In the rows, 100 means zero.
Each run below is a few steps of one of 8 hidden systems, one row a step.
Q, path 1:
108; 109; 105; 86; 76; 136; 123; 126; 80; 85; 59; 112; 100; 88; 85; 112; 162; 105
100; 76; 49; 61; 103; 103; 97; 106; 97; 125; 95; 91; 123; 135; 109; 130; 110; 141
103; 125; 121; 122; 89; 94; 69; 132; 101; 151; 137; 115; 115; 86; 107; 113; 93; 140
68; 110; 92; 113; 94; 123; 80; 122; 109; 109; 121; 125; 73; 115; 51; 107; 142; 65
49; 58; 72; 97; 136; 86; 101; 98; 73; 120; 124; 72; 86; 121; 93; 95; 78; 92
84; 107; 144; 122; 104; 100; 118; 125; 48; 106; 107; 81; 93; 48; 104; 77; 96; 112
106; 95; 88; 72; 91; 130; 125; 112; 69; 75; 66; 96; 88; 93; 69; 102; 159; 95
112; 72; 65; 58; 107; 83; 102; 109; 81; 123; 93; 85; 124; 119; 114; 115; 97; 158
A, path 2 (8 x 18):
126; 72; 97; 95; 134; 65; 72; 73; 88; 104; 89; 73; 121; 92; 98; 123; 76; 57
96; 111; 157; 131; 89; 91; 110; 107; 94; 77; 84; 137; 63; 59; 97; 79; 91; 89
63; 98; 84; 98; 99; 130; 146; 97; 118; 74; 82; 79; 118; 135; 113; 75; 133; 77
132; 79; 89; 91; 103; 93; 83; 77; 105; 107; 53; 105; 123; 103; 137; 156; 79; 101
104; 136; 118; 118; 64; 117; 95; 106; 131; 97; 113; 157; 65; 95; 103; 93; 90; 127
80; 113; 54; 93; 107; 123; 99; 85; 133; 100; 141; 71; 116; 147; 91; 87; 104; 78
136; 88; 104; 110; 124; 72; 56; 73; 86; 116; 108; 85; 101; 77; 102; 134; 53; 78
90; 126; 137; 124; 87; 109; 115; 103; 94; 72; 118; 116; 56; 64; 79; 58; 95; 88
V, path 3, 8 rows:
79; 73; 69; 112; 131; 90; 73; 70; 106; 118; 116; 81; 94; 124; 106; 127; 58; 63
101; 129; 130; 144; 102; 117; 94; 83; 85; 100; 119; 86; 81; 57; 124; 98; 53; 85
97; 108; 89; 101; 91; 147; 126; 75; 90; 52; 74; 96; 59; 90; 90; 97; 112; 61
134; 68; 75; 64; 113; 81; 107; 61; 84; 74; 67; 84; 92; 96; 113; 109; 68; 111
148; 129; 136; 101; 78; 77; 106; 84; 132; 74; 92; 125; 111; 77; 119; 76; 80; 116
97; 98; 93; 96; 96; 90; 97; 85; 159; 75; 88; 130; 102; 142; 83; 90; 121; 55
86; 68; 96; 114; 131; 58; 74; 80; 121; 121; 107; 96; 114; 120; 119; 115; 51; 75
79; 130; 139; 159; 94; 120; 99; 94; 111; 102; 107; 103; 95; 77; 130; 98; 72; 72
N, path 4 (8 x 18):
132; 120; 75; 79; 91; 90; 95; 78; 159; 84; 123; 98; 130; 139; 99; 78; 103; 98
127; 91; 110; 108; 123; 49; 56; 82; 124; 114; 118; 97; 123; 100; 90; 107; 74; 63
80; 103; 137; 138; 109; 78; 95; 90; 114; 81; 113; 121; 66; 84; 85; 72; 76; 54
64; 83; 104; 113; 119; 112; 137; 81; 93; 67; 76; 67; 100; 106; 112; 74; 102; 48
114; 88; 111; 105; 104; 113; 119; 75; 70; 85; 50; 79; 104; 72; 149; 126; 71; 101
125; 132; 100; 97; 63; 129; 123; 79; 130; 72; 79; 124; 91; 99; 140; 96; 82; 136
132; 118; 72; 80; 91; 100; 91; 75; 155; 95; 113; 91; 146; 139; 119; 98; 96; 105
134; 109; 108; 114; 111; 62; 49; 80; 128; 120; 129; 106; 116; 96; 99; 116; 64; 79
V, path 5:
48; 94; 113; 132; 87; 104; 105; 111; 134; 117; 91; 146; 83; 125; 130; 108; 82; 110
74; 113; 70; 118; 103; 147; 106; 88; 113; 114; 106; 61; 131; 130; 138; 121; 95; 83
132; 121; 88; 112; 93; 137; 60; 87; 77; 119; 106; 94; 88; 73; 102; 157; 85; 92
106; 120; 74; 89; 85; 131; 106; 81; 94; 77; 132; 109; 38; 92; 83; 80; 76; 124
137; 105; 84; 67; 113; 88; 111; 77; 93; 65; 115; 53; 115; 95; 79; 61; 106; 83
138; 84; 137; 90; 109; 46; 82; 103; 92; 85; 80; 122; 93; 68; 68; 93; 105; 84
61; 79; 123; 106; 99; 64; 132; 108; 131; 82; 84; 138; 85; 119; 104; 56; 97; 105
79; 86; 109; 114; 113; 89; 114; 99; 122; 108; 71; 79; 161; 126; 140; 107; 107; 74
Y, path 6 (8 x 18):
151; 107; 61; 49; 90; 101; 95; 94; 104; 97; 107; 84; 125; 115; 87; 100; 118; 137
138; 108; 112; 93; 91; 54; 64; 104; 122; 115; 129; 138; 90; 91; 79; 95; 76; 129
67; 113; 119; 120; 99; 86; 97; 117; 131; 99; 138; 122; 85; 113; 63; 57; 120; 71
67; 67; 94; 110; 134; 87; 84; 107; 81; 116; 96; 82; 105; 112; 71; 120; 117; 39
67; 72; 125; 125; 108; 104; 113; 107; 57; 107; 59; 105; 79; 70; 127; 127; 83; 98
81; 109; 91; 91; 79; 147; 151; 109; 86; 86; 69; 86; 110; 105; 131; 92; 126; 131
146; 101; 62; 58; 90; 108; 92; 96; 98; 111; 91; 86; 132; 112; 109; 128; 109; 144
134; 127; 109; 98; 76; 80; 75; 105; 125; 116; 133; 138; 87; 92; 95; 92; 78; 148
S, path 7:
104; 92; 107; 115; 111; 99; 93; 68; 119; 66; 69; 108; 88; 102; 92; 111; 95; 25
78; 81; 102; 116; 114; 85; 122; 62; 114; 85; 88; 84; 101; 110; 149; 86; 42; 92
139; 138; 121; 112; 82; 119; 115; 76; 126; 77; 79; 84; 138; 85; 142; 98; 93; 91
125; 101; 77; 97; 93; 108; 83; 57; 139; 72; 77; 125; 82; 120; 100; 124; 84; 63
111; 101; 90; 104; 110; 75; 91; 62; 130; 99; 129; 89; 104; 113; 131; 82; 34; 110
149; 144; 124; 115; 97; 102; 87; 79; 119; 82; 119; 75; 131; 77; 102; 86; 96; 63
99; 85; 92; 109; 118; 96; 88; 60; 113; 68; 89; 100; 72; 104; 86; 106; 79; 31
90; 91; 112; 112; 118; 81; 124; 67; 103; 81; 99; 72; 106; 93; 144; 70; 44; 94
A, path 8:
135; 117; 109; 85; 97; 73; 114; 91; 125; 92; 111; 76; 154; 105; 128; 63; 92; 128
134; 110; 111; 98; 94; 100; 66; 111; 110; 100; 84; 128; 105; 92; 60; 132; 145; 62
41; 60; 97; 108; 113; 67; 104; 105; 114; 107; 104; 135; 66; 128; 92; 81; 82; 97
90; 120; 127; 131; 107; 101; 108; 102; 109; 121; 112; 63; 157; 95; 148; 94; 84; 98
106; 112; 97; 114; 90; 150; 86; 101; 71; 101; 75; 105; 75; 77; 85; 152; 122; 69
68; 76; 69; 86; 96; 105; 127; 84; 95; 86; 102; 109; 53; 115; 114; 80; 62; 138
152; 137; 100; 87; 91; 101; 104; 89; 114; 99; 121; 64; 150; 90; 124; 84; 91; 126
135; 103; 92; 85; 92; 102; 67; 100; 98; 90; 94; 128; 75; 92; 42; 125; 133; 70
E, path 9:
69; 105; 108; 105; 90; 136; 147; 123; 56; 99; 89; 75; 99; 79; 122; 86; 113; 132
114; 99; 75; 65; 81; 140; 125; 109; 75; 84; 61; 91; 103; 98; 93; 115; 151; 119
118; 86; 59; 51; 83; 94; 103; 108; 111; 104; 94; 121; 97; 129; 92; 106; 113; 159
116; 114; 98; 77; 92; 68; 89; 129; 120; 122; 143; 107; 128; 115; 72; 68; 126; 140
81; 90; 110; 102; 112; 74; 73; 136; 90; 126; 128; 112; 95; 102; 42; 96; 137; 82
39; 73; 112; 120; 116; 89; 108; 132; 65; 126; 115; 106; 67; 90; 87; 92; 94; 108
64; 107; 118; 112; 95; 134; 141; 128; 56; 101; 89; 76; 103; 76; 116; 83; 124; 118
100; 90; 80; 72; 86; 142; 128; 110; 68; 88; 50; 95; 97; 102; 97; 125; 144; 116
Q, path 10:
74; 75; 83; 107; 101; 129; 109; 93; 103; 96; 41; 113; 97; 121; 115; 148; 119; 66
84; 110; 80; 111; 95; 136; 111; 88; 94; 122; 108; 72; 113; 106; 156; 120; 60; 137
136; 156; 108; 117; 82; 146; 78; 100; 91; 107; 132; 83; 103; 68; 89; 116; 109; 91
118; 92; 52; 72; 105; 109; 74; 76; 95; 89; 123; 107; 53; 113; 54; 110; 94; 90
96; 96; 105; 90; 112; 56; 104; 101; 100; 104; 148; 91; 90; 98; 89; 47; 66; 132
107; 104; 150; 105; 104; 63; 106; 122; 101; 82; 92; 109; 110; 76; 67; 64; 136; 68
80; 48; 90; 78; 111; 78; 123; 96; 100; 83; 39; 119; 97; 122; 102; 109; 117; 89
84; 100; 116; 112; 91; 100; 128; 111; 107; 118; 79; 92; 143; 105; 162; 102; 85; 140
R, path 11 (8 x 18):
93; 101; 48; 79; 85; 124; 103; 90; 130; 111; 107; 107; 106; 146; 122; 114; 90; 142
141; 139; 86; 89; 90; 105; 68; 107; 107; 130; 154; 85; 125; 96; 94; 107; 95; 136
112; 118; 95; 97; 99; 103; 72; 108; 100; 98; 142; 114; 67; 92; 33; 87; 122; 78
81; 64; 92; 83; 132; 67; 107; 92; 63; 87; 115; 77; 70; 91; 67; 65; 84; 89
106; 88; 148; 112; 115; 82; 120; 111; 54; 90; 69; 79; 113; 50; 112; 90; 102; 87
85; 82; 122; 105; 86; 109; 129; 102; 107; 74; 32; 135; 94; 102; 113; 113; 129; 79
85; 77; 81; 89; 95; 90; 117; 93; 130; 110; 71; 108; 131; 141; 149; 114; 86; 132
119; 136; 104; 115; 82; 109; 74; 113; 137; 139; 123; 104; 148; 111; 124; 126; 103; 117
S, path 12, 8 rows:
104; 85; 75; 59; 106; 106; 139; 100; 89; 75; 78; 64; 132; 117; 94; 78; 140; 105
132; 71; 112; 85; 100; 75; 84; 103; 71; 107; 50; 122; 92; 71; 104; 145; 95; 119
81; 104; 125; 111; 83; 66; 105; 120; 146; 107; 107; 156; 96; 120; 103; 70; 102; 124
90; 102; 78; 96; 111; 101; 84; 112; 118; 133; 113; 72; 161; 137; 101; 120; 130; 82
93; 107; 109; 133; 104; 121; 63; 104; 72; 136; 109; 106; 74; 71; 100; 152; 75; 88
57; 127; 101; 117; 86; 130; 126; 105; 112; 86; 137; 107; 65; 107; 93; 53; 98; 108
113; 98; 55; 62; 107; 131; 120; 91; 70; 87; 94; 45; 118; 107; 92; 102; 126; 105
135; 85; 112; 84; 93; 88; 92; 98; 62; 90; 74; 126; 56; 53; 88; 117; 85; 128
Y, path 13:
162; 108; 134; 94; 96; 72; 83; 107; 87; 103; 79; 98; 135; 59; 103; 119; 108; 103
94; 105; 98; 98; 72; 108; 111; 92; 139; 72; 85; 163; 54; 118; 88; 87; 105; 108
70; 82; 79; 95; 125; 74; 100; 101; 124; 121; 131; 71; 141; 147; 107; 77; 97; 93
122; 113; 142; 135; 102; 95; 64; 109; 90; 123; 90; 106; 121; 64; 104; 142; 103; 68
61; 104; 82; 114; 85; 149; 119; 85; 104; 75; 89; 123; 41; 111; 104; 103; 92; 90
91; 88; 73; 84; 121; 97; 115; 91; 81; 110; 118; 36; 139; 114; 125; 86; 85; 116
162; 124; 135; 101; 83; 99; 82; 100; 83; 94; 79; 107; 106; 47; 101; 123; 102; 108
92; 104; 75; 80; 79; 110; 120; 84; 134; 63; 103; 138; 52; 127; 83; 69; 98; 114
N, path 14 (8 x 18):
139; 119; 69; 79; 93; 117; 94; 60; 135; 59; 101; 93; 97; 117; 82; 93; 105; 65
124; 70; 93; 83; 125; 46; 85; 65; 111; 89; 103; 94; 98; 105; 104; 89; 50; 95
119; 120; 156; 122; 97; 68; 110; 93; 118; 72; 101; 111; 103; 67; 99; 56; 88; 77
88; 85; 107; 107; 106; 102; 117; 78; 127; 63; 52; 107; 106; 120; 108; 99; 116; 39
82; 75; 111; 118; 113; 84; 112; 76; 105; 103; 70; 96; 111; 101; 159; 111; 48; 103
112; 149; 126; 133; 74; 135; 116; 87; 124; 82; 100; 98; 113; 80; 143; 91; 84; 101
120; 114; 58; 93; 95; 133; 90; 58; 137; 82; 96; 88; 110; 132; 113; 123; 92; 71
126; 100; 88; 99; 114; 73; 76; 63; 110; 106; 133; 83; 97; 95; 120; 97; 32; 109
E, path 15:
94; 57; 60; 75; 128; 65; 81; 79; 114; 105; 105; 96; 101; 141; 83; 108; 86; 84
121; 112; 144; 118; 103; 57; 83; 114; 94; 123; 123; 105; 114; 62; 113; 82; 64; 129
74; 120; 128; 131; 94; 123; 108; 110; 117; 79; 99; 115; 85; 96; 76; 82; 135; 41
62; 51; 74; 98; 127; 99; 108; 84; 81; 110; 70; 80; 98; 120; 125; 130; 75; 85
131; 133; 125; 108; 76; 118; 111; 98; 90; 104; 90; 96; 116; 62; 145; 106; 79; 146
114; 128; 73; 90; 80; 141; 102; 87; 134; 69; 92; 109; 96; 126; 78; 102; 140; 69
108; 63; 57; 72; 123; 67; 73; 79; 104; 118; 112; 91; 107; 129; 100; 122; 66; 112
132; 138; 143; 117; 90; 76; 84; 112; 104; 108; 139; 107; 103; 59; 100; 74; 80; 122
R, path 16 (8 x 18):
141; 69; 77; 52; 109; 82; 99; 85; 79; 78; 55; 95; 105; 99; 81; 121; 119; 98
116; 87; 136; 99; 92; 42; 96; 116; 112; 110; 87; 147; 100; 86; 111; 90; 81; 140
75; 106; 120; 110; 104; 81; 112; 119; 143; 100; 103; 100; 146; 133; 96; 69; 137; 71
81; 69; 79; 112; 127; 96; 67; 92; 100; 133; 94; 91; 114; 124; 104; 153; 89; 61
60; 116; 117; 140; 94; 123; 97; 118; 86; 133; 128; 112; 73; 84; 123; 110; 71; 127
80; 128; 74; 95; 87; 163; 132; 104; 87; 86; 109; 67; 104; 109; 95; 86; 138; 97
143; 86; 59; 61; 98; 113; 84; 85; 66; 97; 83; 91; 81; 89; 87; 139; 100; 125
125; 113; 126; 84; 76; 72; 107; 117; 102; 96; 112; 133; 81; 76; 86; 63; 98; 157

Name the system that made each run.
path 17, 2 rows:
63; 48; 65; 78; 117; 83; 111; 96; 85; 111; 87; 101; 77; 127; 109; 106; 74; 129
115; 133; 139; 108; 88; 99; 115; 130; 78; 115; 116; 82; 128; 60; 116; 79; 107; 143
 -> N
path 18, 2 rows:
109; 151; 100; 118; 89; 137; 107; 74; 119; 74; 140; 76; 91; 91; 104; 66; 83; 80
131; 90; 70; 83; 117; 109; 89; 55; 97; 65; 90; 74; 87; 101; 82; 111; 91; 49
 -> A
path 19:
148; 91; 102; 65; 99; 74; 79; 118; 75; 107; 89; 112; 103; 78; 61; 118; 130; 122
84; 76; 122; 87; 104; 47; 104; 132; 107; 103; 100; 139; 91; 105; 66; 68; 123; 116
 -> R
path 20 (2 x 18):
96; 66; 81; 68; 113; 71; 115; 109; 101; 117; 81; 83; 146; 130; 122; 101; 107; 136
132; 116; 136; 116; 82; 89; 69; 124; 101; 131; 84; 130; 121; 73; 108; 142; 111; 116
 -> S
path 21:
80; 96; 136; 115; 106; 55; 82; 144; 109; 138; 126; 127; 114; 97; 78; 85; 113; 112
53; 96; 108; 121; 114; 109; 91; 137; 93; 133; 113; 88; 130; 116; 84; 110; 143; 67
 -> S
path 22 (2 x 18):
80; 46; 88; 77; 107; 87; 123; 97; 71; 94; 45; 112; 83; 105; 117; 119; 91; 122
103; 120; 133; 104; 74; 101; 131; 126; 99; 109; 91; 110; 127; 83; 138; 82; 106; 161
 -> N
path 23 (2 x 18):
100; 50; 73; 66; 116; 67; 118; 78; 102; 86; 65; 92; 110; 128; 118; 99; 80; 115
117; 125; 149; 121; 82; 85; 112; 114; 113; 110; 92; 111; 135; 74; 144; 90; 87; 136
 -> Q
path 24 (2 x 18):
80; 118; 141; 121; 84; 114; 129; 118; 107; 70; 82; 127; 81; 83; 85; 73; 138; 74
82; 53; 63; 71; 119; 96; 122; 76; 102; 87; 59; 83; 111; 138; 118; 111; 98; 87
 -> R
path 25:
118; 134; 80; 94; 73; 152; 97; 90; 99; 73; 107; 115; 57; 91; 66; 106; 123; 89
111; 83; 54; 61; 119; 80; 92; 81; 103; 98; 138; 70; 100; 129; 82; 81; 79; 115
 -> Q
path 26 (2 x 18):
89; 98; 145; 129; 106; 53; 104; 99; 115; 105; 113; 119; 97; 82; 125; 69; 52; 113
88; 123; 114; 113; 94; 126; 120; 103; 124; 75; 86; 91; 124; 111; 90; 83; 149; 47
 -> Y
path 27:
120; 124; 116; 102; 75; 146; 112; 118; 76; 95; 59; 101; 109; 72; 108; 130; 143; 102
100; 80; 64; 63; 80; 106; 114; 97; 119; 86; 71; 143; 76; 134; 96; 109; 112; 136
 -> R
path 28 (2 x 18):
74; 67; 112; 119; 119; 76; 76; 102; 69; 122; 99; 118; 55; 80; 90; 123; 62; 94
72; 127; 122; 121; 94; 124; 141; 112; 84; 92; 124; 72; 103; 81; 125; 53; 94; 120
 -> A
path 29 (2 x 18):
151; 147; 117; 107; 83; 112; 94; 90; 141; 89; 101; 95; 147; 97; 119; 98; 115; 89
97; 89; 79; 100; 101; 106; 72; 87; 124; 91; 90; 138; 65; 123; 62; 130; 114; 54
 -> A
path 30, 2 rows:
64; 100; 137; 138; 99; 117; 129; 100; 106; 83; 59; 103; 106; 94; 128; 100; 112; 56
90; 86; 87; 107; 97; 130; 112; 84; 102; 103; 49; 93; 120; 116; 150; 148; 92; 92
 -> E
path 31, 2 rows:
66; 58; 49; 72; 109; 113; 111; 94; 85; 108; 76; 102; 78; 132; 102; 129; 100; 120
137; 130; 107; 100; 92; 102; 100; 99; 92; 120; 120; 72; 135; 78; 138; 100; 71; 150
 -> V
path 32:
57; 116; 110; 127; 94; 126; 122; 117; 75; 117; 134; 87; 83; 84; 123; 78; 75; 135
127; 121; 81; 76; 98; 137; 107; 106; 65; 92; 109; 55; 114; 85; 74; 100; 146; 93
 -> Y
path 33:
120; 102; 91; 81; 103; 68; 57; 125; 115; 130; 132; 123; 111; 116; 52; 110; 128; 107
63; 80; 116; 115; 126; 57; 78; 129; 93; 135; 141; 104; 98; 103; 69; 83; 98; 91
 -> A
path 34:
42; 68; 101; 127; 122; 81; 102; 96; 97; 121; 110; 103; 82; 113; 125; 94; 50; 101
89; 127; 129; 128; 99; 135; 122; 115; 77; 101; 89; 62; 139; 77; 124; 98; 128; 77
 -> Y
path 35, 2 rows:
124; 112; 114; 80; 63; 99; 121; 114; 120; 84; 70; 148; 95; 99; 106; 91; 123; 149
96; 99; 68; 76; 93; 87; 92; 111; 147; 116; 124; 116; 125; 155; 87; 92; 121; 121
 -> Y
path 36, 2 rows:
95; 97; 144; 101; 90; 91; 143; 118; 83; 67; 60; 113; 96; 71; 98; 66; 129; 104
85; 61; 89; 76; 101; 86; 124; 105; 113; 92; 39; 120; 120; 134; 111; 113; 133; 100
 -> S
path 37, 2 rows:
104; 103; 164; 121; 91; 81; 111; 122; 87; 94; 62; 130; 98; 59; 105; 98; 118; 93
66; 80; 67; 81; 89; 126; 132; 101; 122; 79; 66; 120; 90; 147; 99; 101; 137; 97
 -> Y
path 38, 2 rows:
111; 82; 73; 87; 125; 107; 77; 84; 48; 103; 112; 64; 74; 79; 65; 120; 92; 76
88; 95; 136; 108; 104; 80; 125; 106; 70; 76; 106; 107; 59; 61; 89; 52; 81; 116
 -> S
path 39, 2 rows:
45; 104; 141; 148; 96; 105; 114; 124; 99; 119; 102; 120; 89; 90; 128; 93; 83; 102
80; 112; 78; 100; 98; 160; 118; 107; 83; 98; 90; 64; 121; 112; 100; 117; 146; 74
 -> Y
path 40 (2 x 18):
113; 98; 118; 91; 111; 79; 137; 88; 91; 80; 90; 55; 137; 88; 135; 62; 79; 113
143; 114; 117; 91; 80; 117; 100; 107; 96; 81; 49; 117; 112; 79; 89; 128; 147; 84
 -> A
